In the rows, 128 means zero.
Rotation paths and how fast each direction turns (degrees per step):
Each turn is a multiple of 5 degrees from 10 to 175, or 0.
Each row of a path follows its step; steps can be skipped.
Path 1:
step 0: [130 128 128 128 129 125 127 117 124 130 116 125 130 133 123 131 113 115
 124 127 138 129 125 121 127 130 136 125 122 126 133 132 133 128 132 124
 136 129 128 133 122 130 133 122 120]
step 1: [121 120 129 126 123 135 135 123 130 129 124 124 122 125 124 121 128 121
 124 129 132 126 119 129 123 126 128 132 135 136 136 123 118 124 135 122
 131 131 123 142 127 139 129 129 128]
step 2: [124 124 124 117 116 127 126 124 126 138 120 127 123 127 132 129 118 116
 132 124 138 130 135 122 117 133 135 131 125 133 130 127 135 128 130 128
 125 134 127 126 128 126 129 130 121]
step 3: [127 125 126 135 116 137 127 129 134 132 130 136 121 126 128 125 129 122
 124 125 124 125 119 120 128 136 130 135 128 137 130 125 124 116 137 120
 132 128 128 130 119 131 123 132 127]
step 4: [123 121 126 128 125 125 122 117 131 125 122 129 119 124 133 130 121 122
 122 126 127 135 133 127 129 133 130 131 116 126 139 121 137 133 130 125
 124 134 136 125 123 129 123 134 119]
step 5: [125 126 128 134 121 132 130 129 123 128 128 132 123 121 127 130 121 116
 131 120 116 122 117 127 129 134 130 128 134 121 134 131 128 132 131 122
 131 132 124 136 121 136 120 135 132]
step 6: [119 127 128 130 130 124 131 124 128 138 118 120 117 129 124 129 119 120
 129 126 123 131 134 121 135 123 131 137 130 124 134 128 134 132 130 118
 123 128 137 132 131 127 129 131 120]
step 7: [127 123 131 138 124 127 127 126 126 133 117 132 124 122 128 122 129 118
 132 119 126 121 121 128 123 128 131 125 138 135 131 133 128 133 136 130
 140 126 137 137 123 126 128 130 126]
step 8: [117 121 127 123 127 126 127 123 120 133 126 122 117 126 130 127 117 125
 122 123 124 134 125 121 121 123 115 136 130 133 133 124 132 126 131 126
 134 128 131 124 124 127 137 122 120]
step 9: [120 121 136 128 124 139 121 120 127 127 120 134 124 128 127 129 121 122
 129 125 121 122 122 121 124 131 137 123 131 132 129 134 121 129 136 134
 128 132 122 132 120 122 126 123 124]
[128 125 129 126 128 129 130 129 129 128 124 127 127 127 130 130 129 128
 126 128 127 126 131 127 127 129 130 127 124 127 130 130 128 130 128 129
 126 125 130 126 131 127 129 127 127]
160
[127 130 129 129 129 129 128 128 128 125 129 128 128 131 129 129 128 125
 128 126 128 127 130 127 124 129 126 126 130 127 130 126 127 128 130 126
 127 126 128 129 130 127 127 130 124]
0
Path 2:
step 0: [129 132 128 131 129 127 130 135 130 122 121 141 133 127 133 119 137 126
 127 131 125 128 118 136 128 122 126 134 127 117 122 126 132 121 132 133
 122 135 135 119 134 127 126 118 125]
step 1: [138 126 127 118 129 120 130 125 125 128 128 134 125 123 127 125 128 126
 129 124 132 132 131 138 130 115 119 130 125 123 129 121 125 125 128 114
 132 116 124 117 132 124 129 124 125]
step 2: [136 121 132 126 139 133 119 128 117 132 129 126 120 134 127 134 128 124
 133 124 130 127 130 139 124 129 123 125 132 129 123 130 132 121 123 124
 129 125 121 140 126 126 138 132 120]
step 3: [127 134 130 126 131 127 117 121 126 118 135 126 118 129 135 128 132 127
 131 132 115 128 119 129 124 134 132 129 132 118 118 131 138 121 126 130
 126 131 129 134 133 132 124 121 131]
step 4: [129 130 127 134 123 122 126 116 125 121 129 131 125 115 126 127 129 125
 138 125 124 132 128 122 124 121 130 128 133 127 126 130 124 135 125 124
 143 117 134 122 131 132 125 122 136]
step 5: [132 123 135 135 138 136 123 128 127 135 126 131 131 118 123 120 133 134
 133 125 127 123 133 124 119 125 128 129 127 131 131 129 128 133 122 129
 140 129 131 134 123 116 137 135 128]
step 6: [127 135 133 116 135 130 123 123 130 128 131 125 126 123 130 115 129 130
 124 130 123 118 118 120 133 135 133 126 125 126 134 120 133 129 131 132
 122 129 128 137 124 116 127 127 126]
step 7: [124 128 124 123 122 128 133 121 117 131 126 123 126 130 125 120 123 123
 130 129 130 122 119 120 137 128 126 122 140 136 125 122 123 133 133 133
 132 120 129 123 124 132 122 117 127]
step 8: [126 115 130 130 127 137 132 132 128 141 129 136 127 128 132 125 133 133
 126 125 127 120 133 125 122 120 122 128 139 131 118 135 123 134 129 131
 129 137 131 123 125 133 131 122 124]
step 9: [119 125 131 120 125 129 131 125 136 129 131 144 125 123 132 124 129 120
 118 118 128 123 129 126 130 126 128 132 120 125 126 132 131 131 128 120
 116 134 127 133 134 120 130 124 125]
[128 130 127 131 127 128 128 130 130 125 128 130 130 127 128 127 128 124
 130 129 126 128 132 127 129 127 128 129 127 130 128 130 128 128 127 127
 128 130 130 129 128 125 129 127 132]
70
Path 3:
step 0: [131 125 123 131 121 137 129 127 124 117 134 129 123 126 126 133 126 135
 133 129 132 126 126 138 126 116 123 122 129 119 111 129 140 130 124 127
 130 123 129 124 124 133 131 136 130]
step 1: [127 122 127 137 130 125 117 121 130 133 131 120 129 123 124 131 127 139
 131 127 131 122 116 136 124 133 123 135 127 116 122 135 125 132 118 125
 129 127 132 129 118 128 135 129 122]
step 2: [128 133 124 132 129 135 120 133 129 131 135 125 128 120 122 114 122 128
 134 123 127 122 119 120 124 130 116 141 129 127 137 136 124 127 124 121
 129 120 125 128 129 131 131 129 139]
step 3: [127 126 123 128 130 128 132 133 129 138 130 136 129 136 122 127 125 135
 132 133 127 132 122 122 129 115 126 127 139 136 131 141 127 123 122 133
 135 117 129 140 125 125 122 129 135]
step 4: [124 130 131 134 130 124 137 124 127 129 132 141 127 124 118 124 127 133
 128 124 125 133 114 128 131 122 137 129 127 139 125 124 126 134 120 131
 126 124 122 139 129 132 127 127 113]
step 5: [123 123 122 136 131 128 125 125 128 113 138 132 137 122 126 131 140 127
 123 122 123 131 120 123 127 123 132 125 120 129 138 114 132 124 127 127
 129 122 127 132 123 122 126 132 129]
step 6: [125 123 132 126 139 123 128 135 120 122 136 135 128 125 128 127 139 126
 126 133 124 126 131 130 145 126 118 138 131 119 127 124 138 121 130 131
 130 126 133 125 120 123 126 136 125]
step 7: [129 135 133 129 134 124 125 140 132 136 134 128 137 130 133 130 132 115
 137 126 129 132 126 136 134 122 120 134 128 130 127 130 131 134 119 119
 133 138 130 126 125 123 130 131 118]
step 8: [126 126 123 126 125 141 133 125 131 135 134 131 140 127 132 122 131 128
 132 125 135 134 130 129 129 121 113 126 127 130 122 124 139 141 125 120
 128 128 127 125 132 128 129 117 134]
step 9: [121 123 116 132 132 132 133 127 130 141 123 126 130 131 122 136 135 134
 128 128 131 141 123 121 129 139 119 128 127 123 118 127 131 131 132 125
 124 124 136 135 121 135 129 125 127]
[127 127 128 127 130 130 126 128 128 123 126 128 132 126 128 126 127 128
 131 127 127 130 130 128 126 128 127 127 127 129 130 128 125 131 128 127
 128 127 125 127 129 127 127 128 130]
125
Path 4:
step 0: [124 124 133 119 128 129 134 140 131 133 138 127 133 124 124 135 113 137
 133 128 128 130 123 128 133 131 123 129 129 132 133 127 127 123 130 126
 135 136 130 124 133 130 127 127 124]
step 1: [128 125 130 121 132 129 137 131 122 129 121 132 133 126 140 120 132 128
 128 137 124 121 125 127 123 129 127 123 125 130 131 137 130 126 137 127
 125 126 126 118 131 130 125 135 133]
step 2: [128 126 128 122 134 134 120 135 132 120 115 132 129 124 124 129 130 119
 125 124 123 129 136 131 118 134 130 123 131 125 127 130 126 124 132 141
 130 132 129 136 128 128 130 126 125]
step 3: [124 133 122 134 123 133 121 119 120 114 136 133 129 130 131 135 136 129
 130 124 130 125 121 126 126 128 130 123 136 131 125 128 134 127 127 129
 119 127 131 131 123 124 121 125 129]
step 4: [128 128 125 134 135 123 130 125 126 127 134 131 134 136 123 133 122 124
 125 122 135 130 131 132 134 118 126 139 142 126 129 128 122 130 124 131
 135 125 125 124 126 125 131 136 124]
step 5: [128 133 127 123 127 129 134 122 136 135 131 131 127 122 133 124 133 125
 125 127 134 126 118 130 131 120 124 130 125 122 133 116 129 129 131 122
 133 124 123 119 122 136 130 119 127]
step 6: [127 113 124 135 125 133 127 130 133 136 123 118 127 123 131 128 129 124
 132 129 122 128 136 125 126 125 131 129 123 124 134 136 124 127 124 122
 129 133 130 128 122 142 127 131 122]
step 7: [129 122 130 124 125 125 121 137 131 131 127 124 122 126 137 132 122 138
 139 129 122 129 129 124 128 132 122 121 135 132 131 126 135 123 128 131
 124 126 127 128 126 121 124 118 132]
step 8: [128 127 133 124 120 119 127 133 127 126 126 133 127 140 129 127 134 123
 125 133 122 122 125 129 134 126 130 124 132 137 127 139 130 126 127 134
 125 120 127 130 137 126 125 141 126]
step 9: [130 138 133 122 129 125 124 127 130 126 130 134 130 127 126 124 130 123
 120 121 125 128 123 134 131 140 128 140 131 121 128 129 128 117 131 134
 131 137 132 130 132 126 128 122 125]
[127 127 126 131 128 126 129 126 128 127 128 127 130 129 126 129 129 127
 127 125 131 127 126 127 130 128 126 131 127 126 128 127 130 132 127 128
 129 128 126 130 125 129 130 127 130]
55
Path 5:
step 0: [124 128 127 131 126 127 126 129 131 133 123 140 110 122 133 139 124 126
 129 126 126 130 125 125 120 129 123 129 125 124 132 118 133 128 132 125
 131 128 134 129 130 136 129 125 124]
step 1: [127 122 124 133 136 116 133 141 133 126 124 124 118 119 128 128 125 118
 130 126 126 131 132 123 126 122 123 125 130 129 131 128 128 126 125 125
 127 126 130 120 127 134 135 131 134]
step 2: [121 131 128 127 136 118 124 124 133 127 119 128 124 120 138 128 127 131
 127 131 125 123 131 129 120 133 124 129 130 126 127 117 132 128 136 122
 135 122 123 125 130 128 138 133 124]
step 3: [126 131 126 127 135 129 130 133 126 128 131 121 114 124 126 127 122 124
 129 135 124 134 138 126 132 132 123 129 131 119 125 119 121 129 123 130
 139 130 130 126 134 133 136 131 129]
step 4: [128 130 115 127 128 122 120 125 132 116 123 129 122 129 134 129 117 132
 131 129 127 127 127 132 125 131 123 125 135 126 139 122 125 124 125 124
 131 124 136 124 137 130 133 123 124]
step 5: [127 132 126 130 136 132 127 134 123 131 126 128 119 119 130 129 126 133
 130 132 133 134 120 127 125 123 120 131 134 130 128 126 131 129 125 127
 131 133 139 129 128 140 142 127 129]
step 6: [130 134 125 128 137 126 127 131 126 120 123 126 124 126 133 126 122 120
 129 123 124 133 127 128 123 133 118 128 127 121 142 124 130 119 135 125
 123 129 130 123 125 135 131 137 126]
step 7: [121 134 124 130 132 124 127 137 134 127 121 121 121 114 127 127 126 131
 121 129 136 130 129 125 121 137 130 130 124 130 130 124 124 126 130 132
 132 137 130 130 132 131 138 128 123]
step 8: [119 138 131 121 130 126 131 131 132 115 127 124 117 120 135 128 123 129
 130 132 120 134 128 124 135 135 122 121 134 125 129 127 130 127 132 123
 129 132 135 123 129 127 126 131 129]
step 9: [123 135 120 131 137 122 124 127 126 134 124 131 116 124 131 135 123 125
 122 133 130 129 130 127 130 129 122 123 124 124 129 130 127 129 131 129
 129 129 137 125 133 128 131 117 116]
[128 128 128 125 128 126 127 125 129 125 125 128 127 131 127 128 127 128
 128 129 129 130 127 130 125 127 128 126 128 126 128 128 127 126 129 126
 127 127 128 127 123 125 128 127 129]
160
Path 6:
step 0: [123 130 132 132 117 129 132 124 127 124 137 124 124 119 129 133 133 127
 122 128 129 129 118 122 130 133 121 126 126 141 117 128 123 132 134 119
 123 127 132 133 137 134 129 125 130]
step 1: [128 123 136 137 126 128 126 126 115 129 126 125 129 127 128 126 128 130
 125 130 123 130 128 124 120 136 125 121 130 119 126 131 114 123 140 118
 130 128 127 131 131 131 133 114 134]
step 2: [135 120 129 135 127 137 121 126 124 135 132 130 135 118 134 130 132 135
 130 128 132 137 133 128 126 138 133 125 123 132 121 135 128 116 134 132
 121 129 120 132 127 130 119 127 133]
step 3: [126 127 134 135 125 128 128 130 126 130 131 124 123 127 127 138 125 138
 124 132 124 137 128 134 133 120 132 132 120 124 117 125 126 118 135 142
 121 131 134 133 127 126 127 121 122]
step 4: [133 134 136 125 132 133 140 126 127 128 133 119 122 124 130 127 127 128
 118 129 133 126 131 135 123 130 118 128 127 127 119 122 126 116 136 134
 136 136 129 128 129 120 124 131 136]
step 5: [129 129 139 122 132 130 128 137 125 130 137 118 125 132 130 135 136 127
 130 132 143 126 129 131 125 126 133 122 130 129 126 135 124 130 134 133
 134 130 133 125 122 138 123 119 133]
step 6: [131 135 127 124 121 130 134 139 120 123 125 120 126 118 131 132 122 123
 124 131 129 133 124 123 134 132 127 122 128 136 125 145 127 131 129 134
 128 133 129 130 133 126 121 120 125]
step 7: [131 127 128 128 128 121 133 123 114 128 135 130 117 118 130 121 128 122
 121 127 127 134 134 130 132 130 126 130 131 132 119 132 129 131 133 129
 130 122 129 136 129 136 138 114 129]
step 8: [122 117 137 136 122 125 126 126 118 133 129 122 132 120 136 124 129 121
 126 129 135 122 127 132 140 140 128 128 118 125 128 129 128 123 132 129
 127 129 130 131 132 130 131 127 138]
step 9: [135 119 135 127 123 128 117 131 120 132 126 118 124 126 128 141 126 126
 121 131 119 130 130 130 123 135 132 123 124 134 130 121 131 115 125 133
 124 128 127 129 129 135 127 121 131]
[130 126 131 132 126 127 126 126 128 131 126 129 129 127 126 128 125 126
 126 128 128 129 127 129 127 128 130 132 127 128 128 129 129 127 128 126
 126 127 127 128 125 127 128 128 129]
55
[132 128 128 128 125 127 129 129 128 131 128 131 130 128 129 129 129 128
 128 130 128 125 131 129 128 126 131 128 129 129 128 126 125 130 128 128
 130 127 128 130 132 126 128 130 126]
0
Path 7:
step 0: [128 126 139 117 132 117 132 122 129 126 130 117 131 132 121 138 127 126
 130 125 134 125 126 131 125 124 122 128 130 128 133 118 134 130 130 132
 132 118 133 117 131 119 128 130 125]
step 1: [120 138 125 128 138 124 130 131 125 127 128 118 133 134 136 127 129 126
 128 131 124 125 125 129 128 137 130 136 131 121 134 127 134 124 123 117
 129 126 129 118 120 117 120 130 132]
step 2: [132 139 129 129 136 118 136 124 133 128 136 130 122 126 134 135 130 120
 126 125 126 116 121 128 118 123 121 133 120 127 128 130 128 123 135 125
 135 123 128 130 128 123 122 128 125]
step 3: [126 127 132 132 134 130 129 130 134 134 128 132 130 133 125 125 116 122
 140 130 128 115 132 130 123 126 138 132 129 124 131 127 129 115 132 118
 130 122 126 123 121 127 125 128 123]
step 4: [134 128 127 128 132 120 130 131 134 130 130 135 129 128 124 131 126 114
 130 139 123 122 128 136 123 136 122 134 130 138 134 125 115 126 122 124
 132 130 131 136 122 130 127 127 130]
step 5: [119 125 126 121 126 131 132 137 122 134 142 132 127 135 129 125 125 123
 132 125 119 127 133 136 124 122 127 131 126 134 133 120 132 116 126 130
 127 126 130 134 124 134 130 122 119]
step 6: [132 123 127 124 131 124 133 134 132 125 129 132 130 132 126 126 127 132
 135 130 136 130 138 138 124 130 118 139 131 138 125 134 135 128 118 129
 126 122 134 130 124 121 138 130 122]
step 7: [114 120 125 122 133 122 139 137 120 124 127 127 125 135 132 122 128 122
 133 132 129 132 133 126 128 133 122 132 119 127 120 121 129 131 130 134
 135 120 134 126 125 130 125 127 130]
step 8: [137 133 123 126 136 135 134 128 125 129 136 127 129 136 130 138 120 133
 124 128 131 136 132 129 132 134 122 136 119 133 121 132 135 121 134 128
 130 121 136 126 130 122 129 127 132]
step 9: [122 120 130 123 131 119 122 131 124 132 130 129 127 136 126 133 125 128
 135 129 139 126 124 128 135 124 123 130 125 130 132 132 122 127 139 126
 136 118 136 115 131 121 122 133 130]
[130 127 128 129 127 127 126 127 126 130 128 131 129 130 126 131 125 127
 129 129 126 126 129 129 131 128 130 127 129 130 129 128 126 127 132 127
 130 131 129 129 131 129 128 130 129]
65
Path 8:
step 0: [143 128 129 132 135 119 124 131 126 131 118 124 123 131 126 130 122 127
 127 125 122 127 127 125 122 130 125 126 131 133 126 122 119 134 128 130
 116 127 114 129 131 124 129 137 136]
step 1: [119 139 131 132 121 127 124 125 122 131 128 136 125 120 128 131 125 135
 125 135 137 129 122 123 137 134 126 125 121 132 124 132 123 137 129 121
 128 140 123 134 125 128 126 131 119]
step 2: [124 125 119 134 121 130 134 125 135 123 123 125 121 118 134 122 133 129
 130 124 115 129 120 131 137 132 127 126 130 119 132 121 121 118 124 131
 127 123 133 124 130 125 122 131 123]
step 3: [140 128 138 124 124 122 126 140 128 134 125 127 126 135 125 132 128 129
 128 130 125 126 133 141 130 130 120 124 128 120 132 125 129 128 130 129
 115 125 120 129 125 119 135 134 124]
step 4: [132 129 129 131 116 136 129 130 126 126 131 142 124 129 125 119 129 126
 125 136 134 139 128 123 131 124 137 127 126 129 122 131 122 144 129 124
 124 137 132 124 129 130 128 133 127]
step 5: [122 139 130 123 129 135 128 122 134 126 124 124 131 125 132 118 135 127
 121 128 115 135 125 131 123 137 123 134 134 126 140 129 121 124 128 132
 131 133 134 123 127 122 125 124 123]
step 6: [141 127 130 123 126 120 129 131 131 138 117 131 126 137 125 129 128 126
 124 143 127 130 133 129 133 129 129 129 119 125 130 131 133 118 128 137
 130 120 134 134 126 122 132 126 129]
step 7: [126 133 128 117 121 138 125 140 124 126 126 129 128 132 122 123 130 118
 130 132 128 129 125 125 125 125 136 129 119 135 127 124 130 139 116 120
 132 128 127 121 126 135 129 134 134]
step 8: [130 136 124 125 132 118 126 123 125 121 124 126 119 127 136 120 133 128
 126 126 122 131 135 121 121 133 129 138 138 134 138 126 119 124 133 122
 134 136 127 134 128 129 130 129 134]
step 9: [131 127 135 129 129 118 128 124 127 132 120 126 131 123 127 130 134 126
 121 134 130 125 126 125 135 135 125 133 117 123 122 128 139 125 119 123
 130 127 132 142 121 131 132 122 118]
[124 130 128 128 126 130 131 129 128 131 127 129 129 128 128 126 128 127
 130 126 130 129 130 125 128 128 129 128 128 129 129 128 128 131 129 127
 125 126 125 130 129 126 129 127 131]
110
Path 9:
step 0: [130 136 126 141 124 129 129 129 125 132 135 129 129 123 134 130 134 130
 112 129 135 123 132 128 135 131 127 137 129 123 129 123 129 134 128 119
 129 111 127 132 128 131 137 131 126]
step 1: [120 119 115 139 134 118 128 123 132 132 129 124 119 125 138 128 124 123
 129 120 129 119 126 125 135 126 126 134 130 120 124 121 129 123 131 131
 133 119 120 130 130 125 133 128 122]
step 2: [121 129 127 139 133 128 128 122 137 135 136 123 126 122 132 129 123 125
 130 136 136 138 122 121 131 122 123 131 126 119 125 133 137 131 129 122
 121 128 136 141 131 127 133 125 127]
step 3: [121 135 118 127 130 130 122 131 132 119 131 119 130 125 131 133 127 120
 126 130 137 128 125 130 131 120 128 127 129 125 124 120 129 119 118 127
 130 123 134 137 116 137 134 123 120]
step 4: [131 126 120 138 132 139 133 123 135 119 114 121 124 125 133 136 123 125
 124 126 126 128 126 115 137 124 120 122 129 128 125 132 126 128 125 129
 124 134 127 128 119 131 134 128 129]
step 5: [131 124 123 121 127 132 125 127 137 119 122 130 126 121 128 118 127 122
 124 129 141 130 122 128 134 134 124 121 129 120 135 138 126 121 121 114
 124 133 127 134 123 124 127 129 125]
step 6: [136 136 126 128 126 132 131 125 128 129 125 120 118 130 129 120 137 122
 125 121 136 119 132 118 133 136 131 123 123 134 125 135 128 123 119 120
 138 130 136 134 127 134 130 124 125]
step 7: [132 130 124 140 137 131 137 119 129 119 125 132 121 128 129 120 129 130
 130 134 129 119 125 129 132 130 143 131 121 130 131 131 123 125 122 115
 127 120 125 125 123 124 134 132 133]
step 8: [118 121 128 127 129 129 131 125 132 129 130 120 114 124 123 120 134 118
 124 133 127 126 137 131 132 136 127 134 120 134 125 131 128 124 134 119
 124 123 128 135 126 115 133 129 127]
step 9: [125 126 119 128 128 125 126 115 131 125 132 126 124 129 128 126 128 120
 137 133 130 139 141 128 136 129 130 138 122 131 125 125 131 133 122 119
 134 122 139 126 131 135 131 137 131]
[125 129 130 129 131 130 128 130 128 127 128 130 127 129 131 126 126 129
 128 130 125 128 124 127 128 129 126 130 127 127 130 130 128 128 126 129
 127 129 129 128 129 125 126 129 130]
130
[127 127 130 130 127 128 129 127 125 129 126 126 127 132 127 124 128 128
 126 128 130 126 128 129 128 130 128 128 127 129 130 129 129 128 129 124
 128 126 126 125 128 130 126 127 129]
45
